[106 112 168 172 163 164 156 124 169 115  82  95 112 154 119 145 145  90
 128]  j688
[106 112 168 172 163 164 156 124 169 115 113 104 252 115 129 131 164  98
 162]  j903
[123 169 115 165  61  89  97 111 139 133 203 158 102 119 188 135  80 109
 148]  j912
[133 124 170 141  90  99 155 134 138 149 110 135 168 113  98 123 162 133
 131]  j525
[160 135 102  96 121 107 119 124  83 121 139 148 135 118 127 110 133 158
 118]  j457
[ 49 151 136 141  52 128 178 157 191 142 163 145 125 113 162 150 112 131
 147]  j846
[161 125 124 130 155 194 113 174 125  71 125  87  96 154 161 128 161  97
 153]  j774
[160 135 102  96 121 107 119 124  83 121 139 148 135 118 127 140 111 107
 150]  j78
which: [106 112 168 172 163 164 156 124 169 115 113 104 252 115 129 131 164  98
 162] | j903
next: [104 252 115 129 131] | [164  98 162]
again j525:  | [133]
step +1: [130 155 194] | [131 156 195]
which: [160 135 102  96 121 107 119 124  83 121 139 148 135 118 127 110 133 158
 118] | j457
step -1: [169 115 165  61] | [168 114 164  60]

[ 62 213 147  63 175  87 134] -> j944
[ 62 213 147  63  89  81 248] -> j289
[213  62 147  62  62  81 155] -> j916
which: [ 62 213 147  63  89  81 248] | j289
again j916:  | [62]

[110 187 119 126  69  99  98] -> j704
[145 100 112 141 208 174 167] -> j387
[108 109 116 128  64  83  86] -> j556
[ 75 111 123 122  75 153 169] -> j872
[110 187 119 126  84  99  98] -> j207
[122 111 123 122 118 128 124] -> j363
[146 144 109 109 116 100  98] -> j942
step -1: [187 119] | [186 118]
which: [109 109 116] | j942
again j872:  | [75]

[ 55 166 136  41 228 168 122  86 128 158 136  62 138 211 170  45]  j474
[ 91 130 229 128 175 217  68 100 172 168 165  67  76 198 142  72]  j968
[ 57 120 149 183 128 122 158 128 136  62  86 168 139  76 111 128]  j249
[126 212  62 218 109  91 139 142 101 115 229  37  71 210 186 219]  j472
which: [122 158 128 136  62  86 168] | j249
again j249:  | [128]
where: [72] | j968, 16
step -1: [120] | [119]
step +1: [138 211] | [139 212]

[134 207  83 139  50] = j695
[128 163  64  70 140] = j144
[119 139  56  90  86] = j971
[135 160 161 142 130] = j897
[116 219  70  64 140] = j660
[118 217 135 117  46] = j166
where: [116] | j660, 1
where: [117] | j166, 4
which: [ 64  70 140] | j144
which: [116 219  70  64 140] | j660
which: [118 217 135 117  46] | j166

[132 133 122 118 139 134 127 123] : j234
[132 133 122 118 198 189  99 135] : j19
[ 31  63 100 121 123 124  36 251] : j375
which: [122 118 139 134 127] | j234
which: [ 31  63 100 121] | j375
where: [135] | j19, 8
where: [189] | j19, 6

[126 127 125 138 156 125] : j780
[130 113 151 201 156  93] : j861
[130 111 152 203 156  93] : j21
[115 126 159 142 156  94] : j42
[130 105  87 120 156 120] : j271
[107 122 127 148 156 112] : j865
[134  76  34 108 156 109] : j779
[ 85 118 132 154 156 171] : j326
[154 154 135 154 156 117] : j286
[129 125 132 144 156 121] : j508
[118 125 130 135 156 138] : j749
step -1: [130] | [129]
which: [135 154 156] | j286
next: [126 127] | [125 138 156]
again j286:  | [154]

[129  81  43  18  13  27  61 105 153 199 229 244 239 214 172 125  79  39
  15  14  31  64 109 157 157 200] : j979
[ 83 137 186 206 184 135  81  52  62 107 163 198 184 163 108  63  52  81
 134 185 205 186 135  83 136  53] : j522
[173 125  77  49 105  27  13  61 206 207 179 133  83  53  49  74 119 169
 203 208 184 140  89  55  64  47] : j588
again j588:  | [49]
next: [ 13  27  61 105] | [153 199 229]
step -1: [172 125  79  39] | [171 124  78  38]

[165 122  99 151 123  91 126 139 129 128 131] : j245
[106 151  99 122  54 131 119  90 100  93 106] : j659
[106 151  99 122  54 131 119  90  89  93 149] : j670
[137 151  99  54 122 137 119 155 137 131 140] : j733
again j733:  | [137]
where: [126] | j245, 7
which: [106 151  99 122  54 131 119  90 100  93 106] | j659
which: [106 151  99 122  54 131 119  90  89  93 149] | j670

